In the rows, zero is written as 128.
One turn or mirror swaps these rows in pairs. Which row does each one swap with?
The rows were stretched afterwards, more along some directions than others.
Q600: [113 117 145  83 142 150 140 102 145 134 121 129 168 114 110 107  91 118
 178 150 124 135 153 127 154 136 127 132  99 184 124]
Q612: [142 125 140 132 120  93 133 129 157 132 131 131 136 131 106 156 135 125
 142 116 160 103 102 153 118 128 113 113 129 146 142]
Q283: [ 94 127 131 140 131 128 118 109 137 159 122 128 145 140 137 151 129 141
 142 131 139 161 147 155 136 143 106 136 108 155 166]
Q829: [122 130 139 139 126 121 123  96 152 131 116 160 127 151 101 162 131 122
 124 113 129 131 106 140 138 132 104 113 124 141 144]
Q501: [114 141 150 139 139 103 115 106 150 119 121 128 120 118 117  99 133 147
 143 139 119 145 115  97 154 111 114 129 106 131 109]
Q577: [132 126 153 121 138 115 127 124 144 135 132 114 167 113 124 118 128 115
 173 140 134 135 151 124 160 159 113 127 101 147 107]
Q433: [132 137 142 131 104 127 128  80 145 124 146 113 163 122 111 101 101 136
 167 119 153 130 133 106 186 123 109 147 124 158 155]
Q599: [121 112 117 161 132 144 144 112 148 136 147 131 148 114 122 132 168 159
 148 118 127 124 121  95 161 125 125 134 129 140 114]
Q896: [137 125 153 125 131 110 128 128 140 139 142 113 172 121 126 127 135 123
 168 125 140 126 150 124 167 159 109 125 112 144 107]
Q128: [139 127 146 126 114 100 121 116 164 134 128 134 140 135  97 155 124 127
 137 136 146 113 102 157 122 138 110 120 116 162 154]
Q737: [138 130 124  96 129 144 129  70 135 130 117 131 157  88 112  98 127 125
 162 128 141 135 134 103 146 138 117 146 124 143 135]
Q46: [148 118 134 129 111 106 112 127 151 130 129 130 140 125 102 148 126 124
 141 117 160 100 101 160 128 125 117 120 126 147 148]
Q289: [128 140 135 151 124 114 115 105 159 129 117 152 126 151  98 150 128 113
 127 111 139 124 100 144 149 118  98 104 117 144 144]
Q554: [146 129 126 149 118 149 124  75 136 127 158 135 151 136 125 157 144 121
 122 139 119 145 131 115 147 162 130 135 120 147 155]
Q789: [ 96 125 134 111 132 163 140  81 157 129 130 139 120  91 137  96 104 138
 153 139 118 158 154 104 133 117 137 177 103 143 131]
Q354: [144 132 145 137 117 105 124 123 159 121 138 131 125 131 107 151 130 119
 140 119 165 109 101 152 118 124 108 114 128 140 150]
Q69: [136 133 147 126 133 108 127 124 146 142 145 100 169 115 126 125 133 119
 173 136 145 133 158 130 160 162 115 121 109 144 107]
Q381: [100 115 137 146 121 128 125  59 168 152 148 147 145 116 128 119 122 137
 152 157 118 188 126 126 105 156 121 147 139 166 156]
Q441: [135 123 154 134 140 104 132 120 148 142 144 116 175 119 129 126 135 119
 174 139 142 130 148 126 161 157 114 113 100 145 109]
Q341: [ 99 109 136 144 123 137 121  58 165 159 148 145 150 115 124 127 128 145
 154 160 114 188 133 123 108 163 119 145 141 174 155]
Q483: [127 143 129 146 136 118 131 114 157 140 154 110 149 102 126 101 121 129
 133 133 169 131 131 126 121 149 116 131 129 121 142]
Q964: [144 131 133 118 134 161 113  94 144 141 138 135 166 122 111 134 113 110
 150  98 141 137 142 105 168 131 107 119 118 168 145]
Q241: [143 126 127 126 110 133 123  93 150 135 144 116 178 111 116 101 114 139
 167 101 164 113 140 114 187 129 110 145 121 155 154]
Q571: [143 122 148 134 112  95 116 132 157 132 124 126 137 146 102 151 124 123
 143 119 157 108 101 159 129 134 112 112 127 157 142]
Q361: [ 90 103 132 148 118 131 130  60 166 153 142 150 147 118 120 117 121 140
 154 169 113 185 128 116 107 164 123 141 132 182 155]
Q570: [ 86 121 138 139 139 147 130  93 143 158 125 141 146 131 141 154 131 143
 144 131 137 160 144 151 126 152 107 133 114 154 161]
Q613: [103  95 127 158 127 108 124  85 153 159 138 184 160 121 136 135 127 160
 106 129  99 160 115 123 138 120 123 147  93 162 177]
Q651: [119 105 132  95 140 145 133  94 145 138 130 142 180 100 123  96  87 135
 169 172 120 128 151 126 143 142 138 122  95 169 124]
Q887: [ 89 123 136 135 140 140 127 103 140 162 113 133 145 139 134 151 132 142
 141 113 136 162 134 160 128 137 104 142 112 163 164]
Q488: [111 104 112 158 122 150 144  99 143 133 152 130 148 117 116 119 156 155
 145 130 113 129 126  88 155 134 137 139 125 148 122]
Q753: [116 139 140 140 142  93 120 114 142 132 115 121 131 104 121 100 143 156
 150 142 128 143 111  99 147 112 114 122 120 131 107]
Q676: [135 124 142 134 115  93 115 123 160 131 123 128 133 144  98 152 122 124
 137 122 154  99  96 155 120 128 113 117 113 150 151]
Q318: [149 141 124 128 132 107 115  80 165 169 141 128 177 123 117 143 120 124
 143 120 123 142 130 122 153 121 119 147  93 176 152]
Q83: [ 94 109 136 144 119 135 117  62 169 151 135 142 135 121 118 130 126 140
 146 168 109 185 127 128 100 162 120 143 135 172 153]
Q440: [143 116 142 125 116 107 118 131 155 130 131 130 145 140 103 147 131 115
 139 122 153 103 100 158 119 126 120 114 116 138 150]
Q102: [ 97 109 131 146 123 137 117  58 168 157 146 141 145 115 123 122 125 144
 151 168 110 189 132 124 108 158 123 147 135 167 156]
Q752: [120 139 148 141 130  95 116 105 150 113 117 123 131 119 120  84 130 139
 161 149 131 140 109 100 152 117 115 115 108 126 106]
Q745: [118 113 111 159 125 131 138 113 141 133 143 128 141 117 124 112 154 158
 143 132 123 121 122 101 158 121 135 131 125 144 111]
Q540: [118 108 113 143 133 157 147 115 146 132 136 141 144 110 118 129 158 156
 145 119 116 115 123  98 153 130 123 142 124 138 114]
Q403: [153 146 130 125 125 103 108  92 166 159 141 119 174 130 117 138 115 123
 139 122 126 140 133 126 152 133 109 156  99 173 147]
Q203: [133 139 129 129 111 148 129  89 150 117 143 117 156 112 108 106 128 134
 153 114 150 128 139 109 179 135 112 152 129 150 157]
Q711: [ 92 133 133 132 134 144 124  96 139 155 123 123 143 128 137 142 118 136
 147 113 146 167 139 156 139 135 105 144 113 160 166]
Q97: [ 90 112 134 137 131 147 126  98 144 150 114 138 149 135 132 153 138 145
 146 124 138 150 137 164 139 146 104 135 108 162 161]
Q747: [108 125 141 141 145 112 123 100 148 137 119 133 136 104 118 102 146 159
 150 140 122 147 116  90 149 112 120 130 111 136 115]
Q236: [109 124 133 151 131 110 142  81 134 158 147 120 191 129 145 108 139 132
 151 120 136 171 122  94 136 164 133 141 121 160 154]
Q819: [143 126 134 112 130 169 103  95 143 148 135 128 168 124 105 139 110 109
 153  96 145 136 139 115 165 126 114 126 121 170 151]
Q291: [106 125 135 125 135 150 134  73 170 128 130 123 122  80 135 100 116 146
 158 137 122 146 143 103 131 105 129 170 109 130 126]
Q74: [116 117 122 156 120 142 130 100 149 123 143 124 137 126 118 122 152 153
 149 135 119 122 119 100 165 128 129 137 118 138 111]
Q134: [113 141 144 144 137 100 115  93 153 122 120 124 127 108 116  98 134 150
 152 146 125 145 113  90 151 110 112 128 111 138 115]
Q208: [114  97 125 167 123 110 118  80 160 158 143 177 160 123 136 136 132 163
 112 134 100 152 115 126 146 114 120 133  93 165 170]
Q724: [157 143 122 136 128 106 111  84 163 161 148 125 176 118 118 141 128 123
 141 116 128 126 129 128 152 128 110 146 106 167 151]
Q191: [119 107 112 147 115 152 137 118 135 133 150 132 147 118 117 120 149 154
 147 119 129 114 125 107 157 135 132 137 140 143 117]
Q165: [132 118 136  92 142 118 136 111 149 159 123 118 167 107 105 105 102 144
 143 135 114 111 122  98 110 143 121 161 114 171 138]
Q414: [128 139 128 150 138 113 138 106 168 143 150 107 157  94 122 105 131 130
 145 136 169 127 129 116 124 155 114 131 127 127 137]
Q934: [120 143 138 139 119 110 128  99 153 127 123 143 117 140 101 158 133 116
 131 116 136 136 109 148 138 132 108 109 137 146 140]
Q410: [132 126 155 130 137 109 130 121 146 139 138 111 170 121 125 135 144 117
 174 133 140 134 148 128 159 157 107 122 111 141 111]
Q527: [128 132 139 144 125 117 127 109 146 132 124 156 118 145 103 160 136 118
 122 107 138 131 106 140 134 126 110 109 139 133 139]
Q719: [130 117 138  93 148 123 133 106 145 160 127 115 170 112 113 101  95 137
 146 139 111 123 121 107 111 136 126 158 109 176 143]
Q595: [148 129 127 139 113 147 126  80 137 125 156 142 149 136 125 143 136 121
 118 140 112 140 132 112 143 165 134 147 119 148 162]
Q487: [123 120 115 151 117 152 132 114 150 128 148 115 147 119 114 121 159 146
 147 121 123 118 118 103 165 124 125 139 131 136 120]
Q360: [103 127 133 124 128 155 125  84 170 124 122 128 118  88 130  96 109 145
 149 136 118 151 139 104 129 104 129 174 111 123 127]
Q55: [133 138 124  95 135 142 146  74 140 128 114 136 157  87 116  93 125 114
 160 124 138 136 131 109 148 142 110 145 129 155 133]
Q963: [ 85 126 141 144 134 134 120 104 131 155 126 138 144 144 143 144 126 143
 142 131 139 168 140 161 132 136 105 127 114 147 160]
Q712: [115 141 135 145 141 113 135 119 157 142 150 103 150 106 130 100 126 135
 139 131 168 130 134 120 120 147 117 136 126 115 140]
Q995: [128 131 158 123 144 117 126 118 152 135 133 110 160 117 129 127 130 116
 173 143 135 139 151 131 160 147 114 131  97 138 107]
Q21: [109 115 131 154 139 117 134  90 134 160 151 126 192 134 148 109 133 132
 138 125 135 172 129  95 129 168 133 145 113 159 154]
Q34: [112 113 134 102 135 152 142  81 147 137 130 137 176 106 121 107  93 108
 186 153 143 142 154 127 160 147 129 128 101 190 132]
Q365: [120 121 131 107 141 151 134  91 151 137 123 127 181 118 113 111 104 114
 178 149 132 138 150 126 156 143 123 125 101 191 126]
Q662: [103  95 135 158 129 103 125  88 153 158 141 180 159 119 144 126 129 159
 110 134  96 155 116 126 132 118 128 140  97 159 172]
Q974: [140 127 136 139 102 136 124  83 151 124 147 123 167 115 103 110 123 129
 165 111 155 118 133 115 178 142 105 146 139 158 164]
Q453: [ 98 125 134 128 120 165 132  80 177 118 140 122 112  92 125  97 109 143
 158 142 122 144 151 103 138 109 131 166 115 149 122]
Q654: [107  99 123 166 134 107 119  87 152 165 141 176 167 116 146 132 137 164
 113 125 100 157 120 121 137 118 124 139  94 159 171]
Q743: [121 113 134 147 136 118 131  90 139 153 149 126 194 123 147 107 134 132
 147 126 136 154 123  99 120 174 136 137 120 145 148]
Q826: [109 106 129  95 140 150 137  83 141 146 115 146 178 113 113 115  86 129
 169 169 122 140 151 117 150 147 132 134  85 182 139]
Q286: [150 139 136 133 105 122 124 101 152 117 142 113 174 124 114  97 124 135
 160 101 155 110 134 109 185 130 108 143 125 152 147]
Q913: [119 133 132 146 143 122 140 109 160 147 149 111 160  93 127 104 132 128
 143 132 167 137 135 117 125 155 119 137 125 133 137]
Q907: [ 95 121 146 121 138 156 140  84 166 129 131 130 122  96 143  88 102 142
 150 141 119 162 138 107 130 101 135 173 109 133 124]
Q28: [130 136 116  94 124 142 142  81 127 130 118 126 159  91 121  93 131 122
 156 118 134 129 133 115 154 138 123 149 134 145 132]
Q709: [ 99 137 133 128 126 153 134  83 166 119 136 124 108  94 140  94 113 142
 147 144 115 160 148 103 130 110 139 168 111 136 123]
Q442: [130 133 126 114 127 169 122  87 140 144 131 137 161 120 105 144 110 112
 146  94 136 133 137 113 169 131 106 125 127 175 147]
Q659: [126 136 129 149 144 121 133 112 166 145 152 112 157  97 128 109 132 138
 133 133 163 129 129 114 119 141 117 132 125 116 137]
Q781: [108  96 121 160 130 113 127  81 154 160 141 178 162 107 141 133 138 162
 110 125  97 151 120 119 134 121 127 143 103 162 170]
Q656: [104  97 126 166 127 115 120  84 155 157 141 174 149 122 138 132 140 166
 105 132  92 152 117 120 137 112 125 139  99 158 164]
Q824: [ 90 112 136 146 120 130 120  62 163 155 150 145 145 121 122 119 116 146
 151 169 113 197 134 117 114 157 120 148 131 176 157]
Q104: [114 144 140 139 128 112 122 103 153 125 114 147 113 145  99 150 130 115
 123 121 134 139 106 143 129 138 103 117 125 143 143]
Q473: [100 130 142 120 122 162 139  83 162 120 133 128 111  98 134  97 103 134
 153 136 118 150 141 113 135 107 131 170 114 137 120]
Q529: [ 95 122 122 141 132 142 114 104 136 159 117 126 144 129 134 147 128 146
 138 128 143 155 139 153 124 143 111 136 105 147 166]
Q852: [127 134 122 146 142 126 129 106 160 148 150 110 156  93 121 112 129 127
 137 135 170 134 133 119 117 152 118 133 129 129 140]

Q654 is swapped with Q381
Q747 is swapped with Q934
Q453 is swapped with Q97
Q208 is swapped with Q361
Q134 is swapped with Q829
Q241 is swapped with Q34
Q540 is swapped with Q354
Q781 is swapped with Q341
Q719 is swapped with Q595
Q753 is swapped with Q527
Q529 is swapped with Q473

